In the rows, zero is written as 128.
Each path below is one point turned by a fixed rotation once a step. After each direction that follows a path, write how fast that rotation turns it, in degrees each step (0 if it stays still).
Each turn is a multiple of 5 degrees from 10 to 175, or 0.
Each row of a path follows its step; steps can be skipped.
Path 1:
step 2: [132 135 138 129 132 133 130 127 130 121 119 125 134 130 129 125 120 130
 131 124 120 120 139 129 134 133 133 118 126 139 125 129 123 134 135 122
 135 137 127 128 123 133 126 134 120 127 133 119 132 120 128 123 129 124
 128 131]
step 3: [124 134 132 127 133 129 128 125 135 130 128 127 127 136 133 120 122 133
 126 130 128 137 124 126 137 113 128 126 122 136 125 130 134 125 136 127
 131 135 129 124 126 133 139 139 132 135 126 130 139 123 126 134 127 125
 126 118]
step 4: [120 124 133 123 129 136 127 131 131 119 119 127 124 129 132 123 128 133
 126 131 131 132 141 126 127 126 129 127 136 129 124 133 125 122 134 116
 130 133 128 130 122 135 139 126 118 132 121 122 127 136 126 133 120 135
 135 130]
step 6: [130 133 133 134 132 128 141 127 131 122 116 123 134 130 131 115 124 140
 129 125 117 121 133 132 139 126 127 122 128 139 123 127 129 124 128 125
 132 126 131 134 130 135 134 130 127 129 124 126 126 123 132 127 130 128
 134 123]
step 8: [126 129 132 130 131 133 123 126 124 119 128 126 136 124 133 125 125 134
 124 134 131 128 137 131 132 140 128 136 134 135 116 128 129 122 138 116
 134 135 127 119 121 127 131 128 121 125 125 124 122 130 128 131 128 136
 138 126]
step 11: [124 130 131 117 128 128 132 130 134 120 130 127 128 132 130 124 124 127
 126 132 135 135 133 120 135 125 127 128 124 135 119 126 124 136 150 121
 135 136 134 122 124 123 127 130 126 132 126 128 133 126 123 135 127 124
 125 128]
step 12: [129 134 132 133 133 133 130 130 130 128 121 121 123 127 129 125 120 127
 125 126 134 127 130 138 129 130 129 138 133 137 122 131 124 119 133 117
 128 134 130 121 124 139 137 134 121 132 123 134 130 130 123 133 134 134
 139 123]
step 23: [121 129 136 120 133 136 134 128 125 121 122 129 139 129 131 126 121 130
 127 132 129 125 130 132 127 132 130 129 128 139 120 123 129 125 142 114
 133 129 127 121 126 127 124 122 120 135 118 125 126 132 121 128 126 127
 125 123]
step 25: [123 131 132 132 139 136 128 131 137 118 132 125 124 131 127 111 125 138
 130 130 121 131 134 131 131 134 125 123 128 136 125 132 122 125 132 124
 130 123 131 131 131 124 132 137 123 135 124 132 128 131 133 131 122 136
 123 132]
Directions:
[129 127 128 128 129 128 126 128 130 128 127 128 126 128 127 129 125 126
 129 126 130 129 127 126 128 127 132 129 128 131 130 127 127 129 129 128
 128 129 127 128 127 131 128 127 129 127 130 127 132 127 127 130 127 127
 130 131]  40
[127 128 127 128 128 129 128 128 125 130 127 129 128 127 128 128 129 124
 128 125 129 127 129 127 128 129 132 130 128 127 127 125 129 126 129 126
 127 131 127 127 129 128 129 128 129 128 126 129 127 130 127 127 128 132
 129 128]  95
[124 128 128 126 129 127 126 127 127 126 129 130 127 128 126 127 130 127
 128 129 129 128 129 130 129 131 129 126 125 129 129 129 128 130 126 129
 126 128 130 126 127 127 127 127 126 128 128 125 129 130 129 127 126 129
 128 130]  120
[128 130 126 126 128 128 129 129 130 129 127 127 127 126 127 128 127 127
 126 130 127 127 132 127 126 126 129 128 129 128 127 128 129 131 129 127
 129 128 128 132 129 126 127 128 128 129 128 124 126 128 127 127 128 128
 128 129]  170
[129 130 127 127 125 128 126 129 129 126 129 128 129 127 128 128 128 130
 128 127 128 129 127 130 129 128 129 127 129 126 130 128 128 128 125 125
 131 126 124 129 128 126 128 128 128 128 126 128 130 130 127 128 128 130
 130 130]  85
[127 127 128 129 129 127 127 126 132 129 127 129 127 127 129 127 130 131
 125 127 129 129 128 127 130 129 129 125 128 125 128 128 129 127 131 128
 128 127 129 129 130 127 127 130 129 127 129 129 129 130 127 128 127 126
 129 127]  100
[127 129 128 127 128 128 124 125 126 130 128 124 131 128 128 130 129 129
 126 128 127 128 129 128 126 127 128 126 129 130 128 128 130 128 129 127
 127 128 126 127 127 127 129 129 128 125 130 127 131 129 131 127 129 128
 126 127]  55
[129 125 128 129 125 127 129 128 127 127 126 127 128 128 124 128 130 128
 129 127 129 129 130 125 131 128 127 127 128 127 128 126 126 128 129 127
 130 129 128 131 127 127 130 127 126 127 128 128 128 128 130 128 129 128
 126 130]  160
Path 2:
step 3: [124 130 132 121 120 127 121 125 127 134 129 134 137 132 126 134 128 138
 128 128 129 130 121 145 134 129 128 118 122 122 127 116 128 124 130 135
 129 123 126 129 131 120 128 124 128 131 127 126 123 137 131 125 120 132
 115 130]
step 6: [129 126 128 124 129 123 134 139 122 126 133 135 129 123 130 134 134 117
 131 131 128 126 127 130 133 119 120 128 129 138 139 123 132 129 129 124
 126 123 128 132 124 136 128 139 139 127 133 132 132 130 115 132 120 127
 126 138]
step 8: [128 134 140 135 125 129 128 124 118 126 126 121 128 134 133 126 131 132
 133 123 131 124 126 128 130 121 133 134 127 131 116 128 122 126 128 121
 139 118 124 130 122 134 121 134 128 119 128 133 124 129 127 130 131 119
 140 122]
step 9: [129 132 125 123 123 135 123 124 149 132 124 136 132 127 120 123 122 130
 127 134 124 133 122 136 125 125 130 124 131 125 134 123 134 121 132 137
 125 126 131 123 136 130 123 136 127 135 129 125 128 125 126 135 128 123
 138 129]
step 10: [130 126 132 129 133 129 137 120 124 127 123 125 119 132 124 137 128 131
 133 126 126 127 133 123 132 116 122 124 126 116 127 130 136 125 126 125
 140 131 129 120 127 124 127 125 131 133 129 126 129 136 123 117 120 133
 113 129]
step 12: [130 132 136 128 127 130 122 133 132 134 125 126 139 124 125 128 134 131
 128 134 132 117 130 121 134 135 129 126 127 132 136 129 128 133 124 117
 127 129 123 129 113 130 130 130 128 137 137 132 126 121 127 127 112 130
 130 125]
step 17: [129 124 134 138 127 126 132 127 125 117 126 130 126 121 129 135 121 133
 135 136 132 128 136 117 127 129 124 130 126 128 127 125 134 129 134 140
 131 134 136 126 121 128 134 131 123 125 118 137 131 131 135 119 139 130
 127 131]
step 18: [132 124 131 131 129 130 122 128 128 123 119 132 141 124 131 123 141 122
 132 124 129 132 124 124 130 125 123 129 125 132 122 130 122 135 132 125
 126 115 129 135 134 119 121 123 134 135 133 134 125 117 125 134 123 121
 126 132]
step 22: [128 133 117 119 121 135 133 123 127 132 122 131 127 127 129 134 122 134
 132 131 134 132 123 128 137 121 132 117 119 131 122 131 126 130 126 128
 118 134 119 128 120 125 119 125 130 140 131 126 133 133 129 131 122 129
 124 132]
Directions:
[126 128 128 129 128 130 131 128 125 129 126 126 125 129 128 129 130 128
 130 130 127 126 127 129 128 128 126 130 128 129 128 129 130 130 127 126
 129 126 126 128 127 128 127 127 130 130 128 128 128 125 128 128 125 127
 129 129]  175
[127 130 126 129 128 132 131 128 128 129 129 129 131 127 129 128 128 129
 129 128 129 129 130 126 129 128 128 127 129 129 130 130 126 125 129 128
 130 129 128 126 129 128 130 128 126 129 127 129 130 125 129 126 126 129
 129 129]  140
[126 128 127 128 129 128 128 128 130 127 131 126 127 126 128 127 125 128
 129 129 128 129 130 132 126 127 128 128 129 128 127 128 130 129 127 129
 127 128 130 129 128 128 129 127 130 129 127 131 132 128 132 129 129 129
 131 129]  170
[128 125 129 130 128 130 128 129 131 128 126 130 129 127 125 127 125 127
 128 128 129 125 125 129 127 127 127 128 129 129 128 130 129 128 128 129
 129 128 129 128 127 130 131 128 129 125 129 127 130 128 126 125 129 127
 128 128]  95
Path 3:
step 0: [132 121 121 127 124 137 129 120 134 124 122 127 126 115 128 134 134 124
 132 121 136 123 135 121 131 128 123 128 126 129 132 117 125 132 129 122
 131 131 127 121 124 127 118 128 119 132 132 136 138 123 123 121 130 125
 134 125]
step 1: [130 128 129 125 126 128 125 136 122 122 132 127 136 130 132 128 120 130
 123 136 130 110 136 129 125 125 134 132 120 120 127 132 122 131 129 135
 123 119 135 131 131 123 127 126 117 125 128 120 134 120 121 126 126 134
 133 132]
step 5: [133 131 130 133 139 124 127 131 121 128 125 137 124 129 123 131 131 133
 128 118 129 122 124 133 124 129 127 130 127 135 130 128 129 123 124 125
 117 128 131 130 120 128 121 130 132 130 139 145 135 127 116 129 123 129
 136 134]
step 6: [125 136 133 132 133 127 129 117 132 124 127 127 129 131 131 120 129 129
 126 127 128 129 134 123 117 117 120 135 122 132 115 137 122 130 132 135
 128 123 129 120 127 121 130 126 127 135 127 127 129 115 132 121 132 134
 122 131]
step 7: [125 136 134 129 126 129 121 137 136 134 130 134 128 124 127 132 134 127
 112 128 126 122 131 121 124 129 135 127 125 131 135 124 129 119 124 128
 134 135 133 130 124 129 127 120 135 127 133 133 125 136 126 118 140 131
 125 137]
step 9: [123 131 130 127 124 128 126 124 139 126 126 120 127 136 125 129 144 119
 124 135 126 114 121 121 130 125 124 135 122 124 123 129 121 127 128 132
 121 126 132 127 133 130 125 119 126 129 138 124 126 134 120 134 127 124
 132 128]
step 12: [126 125 134 124 119 125 120 129 132 136 135 127 132 129 119 124 135 127
 124 125 134 125 131 132 120 133 146 128 130 118 129 131 121 128 129 134
 132 122 120 115 124 130 131 128 135 134 132 131 130 129 127 128 124 124
 134 125]
step 21: [133 141 120 129 128 121 125 125 129 129 130 132 120 131 124 128 131 132
 124 121 135 120 131 126 134 128 125 132 135 132 133 135 132 119 124 119
 123 126 122 122 119 136 121 133 134 123 136 126 133 126 125 114 130 128
 132 128]
step 24: [126 127 129 132 143 125 134 129 130 127 134 126 126 125 133 129 123 126
 132 132 133 116 135 119 121 120 136 132 130 127 127 133 136 125 131 135
 130 116 139 120 129 133 130 125 130 120 126 128 123 125 127 121 134 136
 128 136]
Directions:
[128 128 131 127 126 126 128 129 128 126 128 131 128 128 129 128 126 126
 130 131 127 129 129 130 128 129 126 128 126 130 127 130 128 130 129 129
 128 125 130 128 129 128 130 132 127 129 127 128 126 127 128 127 129 129
 129 127]  155
[128 124 127 126 127 127 128 128 127 127 129 129 129 130 128 129 130 130
 126 129 127 129 130 129 127 125 130 127 126 125 129 128 127 129 129 125
 127 129 128 130 128 128 127 131 127 130 127 129 129 130 127 129 129 129
 130 128]  100
[126 126 126 129 127 132 128 128 128 126 127 131 129 128 128 128 129 125
 127 128 128 127 127 128 125 127 126 128 129 129 128 129 128 127 128 127
 128 131 128 128 128 129 129 128 130 127 125 128 128 125 128 126 130 128
 130 131]  45
[127 131 128 127 128 132 125 129 127 129 129 131 129 129 129 128 129 127
 128 127 127 130 127 129 129 127 130 127 128 127 129 128 128 126 128 129
 127 128 129 125 130 126 130 129 127 128 130 126 131 131 127 129 128 128
 127 129]  135
[126 130 127 127 126 128 129 129 128 130 129 128 127 127 126 127 128 129
 129 130 125 129 127 130 127 128 128 127 127 129 129 124 125 129 127 128
 130 129 129 126 128 128 127 129 128 126 130 132 127 128 129 128 127 127
 129 130]  140
Path 4:
step 0: [128 116 131 127 136 123 130 120 126 128 127 133 124 128 130 125 131 134
 125 112 123 140 125 129 135 124 117 130 122 129 121 127 130 127 135 126
 120 128 131 134 129 132 129 125 129 129 131 125 140 127 126 132 129 121
 131 127]
step 6: [128 124 120 134 127 127 122 127 125 120 125 124 128 138 123 127 134 124
 134 123 132 127 126 138 131 129 125 136 127 136 122 124 131 129 125 129
 116 126 130 126 144 128 132 129 133 130 136 124 133 124 135 130 138 126
 131 124]
step 7: [128 115 127 126 134 125 135 120 122 131 129 124 133 124 124 130 130 135
 133 118 125 127 129 131 128 124 129 127 127 127 118 120 137 120 129 128
 124 121 126 122 135 122 120 135 132 127 132 126 124 123 134 123 124 119
 133 134]
step 10: [123 119 130 125 131 128 132 131 130 126 127 126 119 126 126 123 124 121
 136 117 121 122 122 134 133 131 122 133 127 120 126 121 133 123 125 121
 123 120 135 127 128 120 127 121 136 129 129 126 128 126 134 121 140 123
 127 131]
step 11: [128 122 118 128 131 130 135 125 130 132 127 128 125 135 123 120 139 129
 123 126 130 138 129 137 129 130 114 122 122 125 126 118 133 132 130 130
 125 128 127 121 132 124 127 135 133 123 135 122 133 128 128 127 135 119
 130 122]
step 13: [130 115 126 130 127 128 124 131 129 128 126 132 123 130 125 123 127 129
 136 117 134 123 125 126 129 122 122 132 128 126 123 121 128 121 126 126
 122 130 125 138 133 134 129 112 129 135 128 131 130 117 132 124 126 125
 137 122]
step 17: [133 116 131 131 130 121 129 128 129 127 121 126 124 125 124 132 124 134
 136 121 126 137 128 131 137 133 125 138 114 130 120 130 131 132 124 126
 129 129 131 132 136 129 135 126 130 125 135 131 130 125 131 126 135 116
 131 127]
step 23: [119 118 121 134 131 132 129 135 132 128 126 123 126 134 131 123 132 132
 131 128 125 124 126 137 130 123 121 129 124 132 121 133 142 123 128 129
 121 122 135 127 133 129 134 125 137 132 127 124 133 125 133 131 133 132
 121 119]
step 24: [131 116 118 130 126 129 131 121 125 124 123 122 126 136 124 120 129 124
 138 128 128 126 126 126 137 129 129 124 127 128 119 121 134 123 129 127
 123 125 119 129 137 119 128 125 129 125 135 127 124 129 135 122 130 118
 136 127]
Directions:
[128 129 131 126 126 130 128 128 127 131 129 125 128 128 128 127 129 130
 130 127 127 127 126 127 128 127 128 130 127 128 126 131 130 131 127 126
 128 128 129 126 127 127 126 128 127 130 130 127 126 130 128 128 128 130
 126 127]  160
[126 129 130 130 126 129 127 129 129 127 128 129 128 129 128 126 130 128
 127 128 131 126 127 129 126 126 126 129 129 127 128 127 128 130 128 128
 127 129 128 126 128 129 128 127 130 129 125 129 128 126 127 130 129 129
 130 123]  145
[127 128 127 129 127 128 126 129 125 127 129 129 129 130 129 129 128 129
 126 128 130 126 131 127 125 127 129 130 129 127 128 127 127 129 128 128
 127 129 127 129 128 128 128 127 127 130 129 127 132 130 128 127 131 127
 125 130]  110
[130 129 129 126 129 128 128 126 131 127 127 130 129 126 128 127 127 129
 131 129 130 129 128 126 129 128 127 130 127 126 127 129 128 128 129 129
 128 130 131 131 129 131 127 127 127 130 127 131 130 128 127 129 129 128
 128 128]  85
[128 129 127 127 129 128 129 130 128 128 128 127 126 128 128 128 127 128
 128 129 128 129 128 130 129 130 126 130 126 128 130 128 128 128 126 127
 130 128 130 127 124 127 128 128 129 128 123 129 125 129 129 128 131 125
 125 129]  60
Path 5:
step 1: [128 129 121 131 128 129 122 123 134 133 124 125 128 129 132 124 128 123
 122 120 133 132 123 131 110 122 127 123 126 131 125 125 125 132 130 118
 125 128 122 139 134 117 135 125 119 116 126 126 130 133 131 125 128 130
 140 119]
step 12: [124 133 125 127 129 125 127 124 130 132 140 134 126 128 123 128 126 128
 134 125 130 122 139 133 114 127 127 125 124 135 124 121 127 129 136 134
 130 134 126 124 126 123 120 123 121 111 131 130 130 124 133 128 139 131
 142 122]
step 14: [134 125 132 126 127 120 126 128 127 125 137 130 126 136 133 115 134 124
 132 125 128 126 121 122 124 126 127 121 116 129 132 124 133 132 140 133
 126 133 111 132 133 128 125 123 121 126 121 130 139 121 129 133 135 127
 138 128]
step 15: [131 127 132 128 129 124 130 130 125 127 145 131 126 129 128 131 129 129
 125 122 134 123 124 120 121 125 134 129 126 124 136 119 134 129 135 132
 136 136 127 134 119 124 125 120 117 119 128 130 135 122 133 134 133 132
 136 115]
step 17: [134 119 127 127 124 122 120 124 120 136 135 140 124 130 134 121 140 122
 127 129 133 127 126 123 126 124 129 124 124 134 122 118 124 130 131 125
 124 132 121 145 127 125 125 126 123 122 117 136 133 129 123 130 126 128
 128 121]
step 18: [128 131 123 124 127 130 131 124 127 134 137 135 115 133 132 129 131 129
 127 120 128 130 128 115 123 122 136 122 135 139 121 117 127 127 124 128
 132 138 129 136 122 125 124 128 122 121 129 136 132 123 130 126 127 140
 130 117]
step 19: [122 131 122 130 115 131 117 117 121 127 130 128 122 134 127 126 130 125
 126 121 129 128 129 122 118 119 131 123 126 134 124 130 122 136 123 127
 128 136 118 127 128 123 132 134 121 124 129 129 128 123 121 120 136 136
 128 114]
step 22: [121 129 124 139 122 119 125 121 120 127 130 124 132 122 120 120 129 122
 130 123 127 125 134 127 116 125 134 129 126 133 130 127 123 140 129 134
 127 132 130 131 128 123 138 125 121 123 123 121 137 117 132 131 140 135
 129 122]
step 25: [134 127 127 128 118 119 121 126 128 135 133 121 133 129 124 117 126 130
 131 122 130 129 129 115 115 122 131 127 137 125 131 129 123 130 133 132
 122 135 126 128 117 126 129 123 114 128 124 130 140 123 130 123 133 128
 124 121]
Directions:
[130 128 124 127 128 130 127 127 129 129 128 128 128 127 127 127 129 126
 129 128 128 128 126 128 127 129 128 131 124 127 128 128 129 129 128 126
 127 126 124 131 129 129 130 128 129 130 127 128 129 129 127 126 126 127
 128 129]  115
[130 131 129 130 124 129 130 128 127 126 127 127 126 128 129 131 127 127
 126 128 127 127 130 129 129 128 130 128 130 130 128 125 128 128 130 128
 126 127 126 130 129 130 128 130 129 127 128 129 128 130 126 126 128 129
 127 127]  35
[127 128 129 127 128 127 126 130 126 129 126 128 127 128 131 126 128 125
 130 130 130 128 128 128 127 130 128 128 127 126 126 128 127 125 131 128
 126 129 128 128 127 130 126 127 130 129 127 129 126 127 127 127 127 130
 126 129]  100
